In the rows, zero is written as 128.
One hidden turn or mirror swaps the rows below in pairs. Which row is each named row swapped with?
The rows were stretched afterwards, more along some directions than others.
Z601: [166, 133, 135, 118, 142, 118, 142, 136, 133, 127, 153, 152, 121, 140, 114, 113, 99, 112, 133, 105, 120, 103, 100, 135, 143]
Z166: [156, 144, 106, 119, 111, 129, 124, 149, 138, 151, 138, 123, 116, 117, 123, 123, 140, 92, 122, 104, 151, 124, 124, 144, 127]
Z828: [175, 141, 98, 123, 122, 130, 136, 139, 147, 149, 149, 139, 116, 130, 101, 126, 116, 81, 139, 84, 132, 107, 101, 129, 121]
Z305: [151, 114, 113, 121, 127, 139, 142, 129, 131, 127, 136, 149, 115, 133, 132, 123, 131, 121, 137, 94, 142, 116, 117, 117, 155]
Z801: [180, 141, 106, 124, 132, 130, 127, 132, 143, 146, 151, 147, 109, 130, 96, 123, 105, 91, 143, 73, 135, 110, 111, 126, 119]
Z177: [170, 141, 130, 124, 150, 128, 137, 145, 145, 134, 143, 143, 120, 131, 105, 117, 92, 101, 131, 103, 115, 114, 114, 147, 123]
Z741: [158, 137, 115, 134, 163, 112, 119, 139, 157, 139, 152, 144, 121, 125, 99, 118, 84, 134, 136, 103, 116, 109, 119, 129, 119]
Z537: [155, 146, 118, 136, 153, 118, 115, 132, 150, 137, 153, 145, 118, 123, 97, 122, 89, 133, 130, 100, 121, 111, 120, 135, 121]
Z444: [164, 145, 109, 130, 162, 120, 110, 135, 153, 140, 149, 147, 116, 120, 97, 119, 85, 136, 137, 91, 121, 108, 122, 134, 119]
Z915: [161, 117, 111, 132, 128, 117, 120, 152, 152, 143, 159, 154, 116, 139, 105, 119, 118, 101, 133, 99, 132, 113, 106, 132, 143]
Z78: [160, 133, 104, 113, 161, 131, 130, 143, 146, 146, 136, 141, 121, 132, 113, 107, 107, 120, 135, 89, 129, 116, 117, 129, 128]
Z59: [159, 119, 92, 127, 121, 128, 149, 136, 142, 126, 141, 140, 124, 149, 108, 131, 131, 96, 123, 113, 124, 116, 92, 124, 138]
Z241: [165, 139, 112, 133, 157, 119, 124, 144, 148, 140, 153, 145, 110, 123, 89, 120, 85, 136, 134, 89, 121, 111, 110, 135, 122]
Z16: [169, 154, 135, 127, 148, 114, 128, 147, 143, 140, 145, 135, 118, 122, 103, 110, 89, 113, 128, 104, 117, 117, 114, 152, 128]
Z280: [183, 160, 132, 124, 130, 125, 109, 127, 138, 154, 158, 130, 111, 145, 98, 113, 92, 86, 125, 76, 117, 124, 120, 141, 117]
Z797: [158, 125, 106, 133, 143, 105, 137, 139, 164, 136, 149, 156, 119, 127, 110, 129, 106, 119, 138, 107, 122, 113, 107, 128, 146]
Z62: [155, 147, 112, 116, 110, 131, 126, 144, 130, 146, 140, 121, 116, 125, 129, 123, 135, 99, 120, 105, 149, 127, 133, 146, 125]
Z72: [164, 130, 102, 121, 115, 135, 145, 140, 136, 137, 143, 139, 129, 143, 114, 125, 134, 91, 115, 102, 134, 111, 93, 130, 138]
Z114: [152, 125, 111, 134, 145, 107, 134, 135, 159, 134, 147, 156, 120, 128, 114, 125, 108, 121, 137, 109, 121, 117, 109, 122, 151]
Z162: [149, 116, 110, 132, 158, 125, 139, 152, 150, 132, 145, 151, 121, 137, 105, 123, 105, 128, 145, 111, 113, 115, 104, 138, 136]
Z632: [167, 127, 126, 120, 150, 117, 144, 142, 138, 132, 150, 153, 107, 142, 109, 119, 98, 114, 145, 108, 118, 101, 106, 131, 141]
Z538: [165, 140, 114, 109, 148, 125, 136, 138, 139, 152, 131, 128, 128, 132, 117, 108, 104, 121, 123, 82, 130, 118, 113, 138, 127]
Z154: [179, 131, 100, 120, 131, 132, 129, 145, 148, 148, 147, 152, 112, 120, 100, 124, 115, 92, 144, 76, 142, 105, 108, 128, 122]
Z951: [171, 118, 99, 127, 121, 116, 128, 157, 156, 142, 156, 152, 113, 139, 107, 130, 127, 92, 142, 97, 137, 110, 104, 133, 145]
Z263: [168, 129, 100, 129, 158, 112, 126, 155, 159, 140, 153, 154, 110, 119, 91, 133, 92, 126, 143, 96, 120, 106, 108, 138, 118]
Z256: [176, 140, 101, 100, 141, 134, 132, 141, 142, 147, 129, 132, 127, 138, 117, 117, 104, 107, 128, 92, 131, 116, 114, 138, 122]
Z896: [174, 148, 128, 119, 143, 122, 128, 154, 153, 146, 147, 143, 121, 127, 103, 116, 96, 103, 130, 101, 116, 119, 115, 152, 122]
Z869: [168, 148, 135, 127, 139, 117, 127, 131, 135, 131, 158, 150, 112, 141, 112, 111, 97, 113, 136, 103, 119, 105, 111, 133, 144]
Z681: [166, 133, 99, 139, 131, 112, 132, 135, 138, 129, 167, 145, 116, 129, 108, 106, 124, 105, 140, 98, 136, 99, 103, 126, 143]
Z465: [166, 146, 137, 127, 146, 114, 129, 144, 145, 136, 145, 138, 124, 128, 102, 112, 92, 111, 125, 112, 111, 116, 116, 145, 124]
Z732: [173, 141, 129, 128, 145, 111, 143, 152, 151, 137, 141, 142, 127, 135, 105, 116, 98, 97, 130, 114, 112, 112, 107, 146, 127]
Z182: [151, 120, 115, 120, 145, 136, 128, 129, 134, 131, 136, 145, 118, 127, 133, 107, 121, 126, 132, 92, 141, 111, 119, 121, 146]
Z17: [168, 129, 93, 138, 127, 111, 138, 136, 140, 128, 165, 146, 114, 127, 105, 113, 124, 102, 139, 97, 136, 100, 103, 125, 141]
Z178: [174, 142, 137, 115, 142, 121, 143, 145, 144, 138, 137, 137, 124, 134, 106, 114, 89, 104, 124, 101, 107, 119, 105, 151, 123]
Z955: [162, 125, 121, 127, 145, 118, 139, 139, 139, 125, 153, 154, 113, 141, 111, 111, 104, 129, 143, 107, 124, 106, 100, 136, 148]
Z830: [152, 143, 109, 121, 113, 128, 131, 147, 134, 148, 139, 121, 115, 122, 120, 118, 138, 97, 116, 101, 147, 129, 123, 145, 124]
Z635: [165, 128, 115, 129, 157, 114, 135, 149, 154, 134, 148, 147, 111, 124, 98, 122, 87, 134, 135, 97, 128, 103, 113, 134, 127]
Z725: [154, 124, 104, 119, 108, 132, 150, 145, 133, 140, 141, 136, 113, 141, 117, 139, 149, 92, 141, 107, 137, 125, 107, 125, 133]
Z412: [155, 145, 115, 115, 114, 123, 126, 150, 137, 148, 133, 122, 110, 120, 124, 127, 138, 104, 124, 108, 143, 125, 131, 144, 122]
Z91: [152, 148, 106, 133, 108, 117, 119, 149, 137, 145, 145, 120, 112, 119, 123, 126, 144, 92, 122, 110, 145, 125, 128, 141, 128]
Z432: [174, 156, 120, 130, 136, 127, 110, 120, 138, 145, 166, 139, 111, 147, 97, 114, 91, 94, 138, 88, 106, 126, 116, 131, 121]
Z85: [164, 141, 106, 124, 120, 133, 140, 135, 142, 130, 144, 139, 132, 135, 113, 128, 123, 94, 125, 106, 122, 109, 96, 124, 132]
Z115: [174, 127, 101, 117, 125, 148, 136, 136, 146, 153, 140, 147, 114, 134, 106, 125, 121, 99, 144, 73, 144, 114, 113, 128, 123]
Z717: [167, 159, 122, 128, 135, 123, 111, 128, 143, 149, 165, 136, 108, 144, 99, 113, 103, 95, 138, 84, 112, 126, 113, 133, 126]
Z970: [156, 143, 120, 119, 119, 132, 125, 138, 132, 145, 132, 124, 117, 121, 128, 116, 133, 108, 126, 104, 146, 127, 136, 137, 126]
Z477: [170, 146, 133, 130, 142, 113, 131, 148, 143, 138, 150, 134, 118, 133, 110, 101, 100, 116, 125, 103, 124, 117, 117, 152, 130]
Z43: [147, 122, 118, 120, 142, 140, 134, 122, 132, 131, 136, 138, 116, 134, 132, 121, 121, 127, 133, 99, 128, 112, 121, 122, 142]
Z164: [164, 142, 110, 119, 109, 130, 138, 148, 138, 148, 133, 128, 114, 126, 126, 121, 136, 91, 120, 95, 146, 127, 121, 142, 136]
Z289: [166, 128, 97, 125, 118, 138, 145, 133, 143, 142, 142, 145, 115, 138, 103, 138, 124, 90, 137, 87, 135, 111, 108, 127, 120]
Z712: [175, 127, 93, 117, 116, 144, 140, 138, 150, 144, 139, 144, 110, 132, 108, 132, 125, 90, 142, 86, 139, 108, 107, 127, 123]
Z469: [154, 118, 111, 136, 134, 109, 122, 153, 153, 139, 156, 149, 119, 133, 109, 113, 115, 107, 139, 106, 138, 110, 108, 130, 140]
Z483: [174, 150, 128, 122, 125, 126, 118, 118, 136, 141, 155, 129, 115, 153, 100, 114, 90, 91, 128, 82, 106, 128, 110, 134, 123]
Z773: [174, 147, 107, 109, 145, 134, 124, 138, 138, 153, 130, 128, 123, 134, 110, 113, 101, 107, 116, 87, 128, 117, 118, 142, 117]
Z934: [142, 119, 113, 119, 131, 137, 126, 126, 132, 130, 140, 146, 120, 130, 133, 119, 127, 121, 129, 103, 134, 115, 118, 124, 145]

Z444 pairs with Z801
Z830 pairs with Z896
Z955 pairs with Z305

